Rotation paths and how fast each direction turns (degrees per step):
Each turn is a multiple of 5 degrees from 10 to 175, or 0.
Each row of a path follows its step; steps can be skipped.

step 1: [-14 -16 -39  -1 -24   3 -26 -14  -8   2   5 -28 -24  -6  21   1  -5  -5
   1   0  15   3  12 -21  -3  32  11   0   5 -11   5  -1  17  -9 -11 -12
  10   7  20  -7  -1 -26  -2 -18  -1  -6  24  -4 -17 -26  -1   4 -19   3
   9  -1   7  -9 -11   1  12 -37  -4  -1  -4   0   4 -13   4  17  28  -2
 -17   3  18   2   0]
step 4: [ 14 -15  -4  22 -22  -3  -1  -3 -11   7   0  -8 -24   3   4   3 -13 -22
 -11 -16  20 -13  29 -17   4   8  15 -22  -4  -7 -13   2  11  25   4 -10
   0  33  22   4  -3   7 -10   6   0 -22   9 -18 -28 -45   2   0 -20  -3
  -6  -8  -5 -15 -13  -7  11 -20  -4  17  -8  -7 -14   3  -6   7   9  -2
 -25   8 -16   4  -9]
step 13: [  3  -8 -20   1 -28   2   4 -12   6  12 -13 -16 -12 -17 -11   1   4   1
  -7  13   7 -25   0   5 -12   2   3 -26  13  21 -23  12  12  -8  14   5
   4  19  26   6 -10  -4  -3 -11  12  -7  18   2 -23  -5  30  22 -17  -5
 -20  -1   3 -10  -6 -12  -1  26  25   7  46 -21  -1  -5   2  -4  12  -3
  -2  -2  23   0  -7]
step 14: [-11 -10 -22  -8 -12   3 -24 -10  -7   7  13 -18 -14   3  17   9  -8  -5
  -4 -17   9  -3  20 -21 -14  21  25 -28  -4 -28 -13  -8   4   0 -20  -5
  23  10   7   5  16  13  -3  10   5  -1  17  -7  -6 -14  -4 -14  -5   7
  20 -24 -10  -9 -18   4  19  -6 -11 -19 -31   0 -15   3  25  25  24  10
 -11   6   5 -17   3]
step 16: [ -6 -22 -16  -5 -26 -21 -20 -26 -21  28  13   6 -12 -19  -1  -1   1   2
  17 -12  -4  -8 -10   3 -11 -14   3  -6   4 -20 -28  12  -6  -1   4  -7
  21  32  18 -18 -10  -7   1 -16   6   4  22  -2  -6   1  26   4 -17   1
  10   4  -6 -12   2   8  24  20   2   0  11 -14  -1   1 -10  11  27  11
  -5  -1  27  23 -16]
step 19: [ 18  -3 -19 -12 -34 -26  -2 -18 -15   2  10   0  -1  -7   5   1  -4 -13
  22  13 -12   4   2  17   7  -4 -15  -9   4 -12  -1   2   4   9   9   3
  26  24  26  11   7  -8  -2  -4  12   0  14  -7 -22 -22   8  -8  -7  16
  10 -17   4 -13 -27 -35  22 -13 -10   1  22 -16   1   0  -5  19   4   0
 -28  -6  31   5   9]
step 20: [  0 -10 -21   1 -13  14  11   5  20  15 -10 -15 -41  -5   5  28  11  -6
 -17  -6  30  -6   4   3  -9  21  33 -20   3 -12 -32 -17   3 -20   5   5
  28  -4   5   0  -7   9  -9   6   5 -10   9 -25 -18 -11  -9  15 -19   3
 -10   8 -11 -14  11  -5 -26  10   2  -7   9   7 -17   7  19  12  -6   6
   1  10 -10  -5   2]
step 24: [-12   4 -33 -18 -11  -2 -14  -5  -2   0   7 -38 -10  -7   9   3  20  -6
  -3  -4   0  -6   2   3  -1  13   9 -20   7  11 -14   0 -24  16  -6  -6
 -15   8  11  29  33 -21   5  11   4  -2   9   2  -3   0   6  15 -16   3
  18 -14 -31  -9 -12  14  20 -34   6 -13 -15  13  -2 -11 -13  12   9  -2
 -28  -3  13 -16 -13]
[-1  5 -4 -2  0  1  1  9 -3  5  1  2 -1  3  2 -3  0  0 -5 -1  4  0 -4  8
  4  4  3 -3  6 -2 -3 -1 -3 -2 -3  2  4  1 -7  5  3  2  0  2  1 -7 -3  3
  4  4 -4 -1  9 -8  3 -2 -5  3 -2  0  0  1  2  2 -4  4  4 -2  0  1 -2  0
  5  2  2 -3 -2]	120
[ 0  0  1  1  2 -4  2 -5 -4 10  8  0  1  3  0  0 -1 -5  2 -3  6 -3 -8 -1
 -6  1  5  1 -5 -7 10 -2 -2 -4 -1  0  0  1  0 -4  1 -1 -4  1  3 -2 -9 -3
 -2  1 -1  1 -4  5  2  1  0  1  1  4 -2  2  1  0 -5 -4  2 -2  1  2  6  0
  3  2 -1 -2  2]	170
[-2  4 -1 -1 -3  5 -6  5 -2 -2  0  3 -4  1  9 -1 -4  3 -1  5  1 -7 -2 -6
 -3 -5  2  1  0  1  0  6  5  0 -4  3  1  0  1 -8 -1 -1  3  3  2 -2  3  8
  1  3 -2 -3 -2  2 -5 -1 -2  4 -5 -2 -2  4  0 -3 -3 -8 -3 -7 -5  2  6  2
  1 -1 -1  2  0]	25
[  6  -1  -4  -3  -4   1   4   3  -1  -1   4   0  -5  -5   3   1  -3  -2
   1   0  -1   2  -2   5   3 -10  -5   6   2  -3  -2  -3  -4  -1   1   1
  -5  -6   1  -3   2   8  -3  -4   2  -2   6  -1   0   4  -4   8   0   4
   1   5  -2  -1  -1   7  -5  -5  -1  -2  -2   2  -2   4  -1   1   6   3
   1   2   1   0  -3]	80
[  5   1   4   3   3  -2  -9   3   5  -2   3  -3 -10   0  -7   3   3  -3
   1  -5   1   1  -5  -1   2   1   3   2   0  -1  -5  -2   6   0   4  -1
   2  -1   1   4   1   4   7  -6   4   3  -2   4  -2  -3  -4   2   2  -2
  -3  -1   6   7  -2  -1   0  -4  -1   1  -5  -2   1   4  -3   1   2  -3
   2  -2   2  -1   5]	135
[ 1 -3  7  4 -6  0 -1  2 -5 -1  3 -8  0  5 -1  7 -4  2 -5 -3 -2  6  1  0
  0  3 -2  0  2 -2  4 -5  3  2  2  3  1 -4  0  1 -2  2  1 -2 -2 -4 -4 -4
  4 -1 -4 -2  1  6 -8 -2 -7 -4 -5  1  1  4 -7  3  1  6 -2 -7 -2  3  0  2
 -4 -1  1  3 -2]	140
[  5  -7   1  -3   5  -1   5   2   2   2  -4  -4 -10   5  -2  -2  -5   0
  -3   1   0   0   1   4  -5   2  -1   3   2  -2  -1   1   2  -2   4  -5
  -6  -1  -3   1   4   0   2   5  -2  -4   2   5  -1  -2   1  -8  -4  -1
  -2   5  -3  -3   2   0   2  -1   2   0   3  -2   7  -2   0  -1   2  -1
   5  -4  -8   5   0]	135
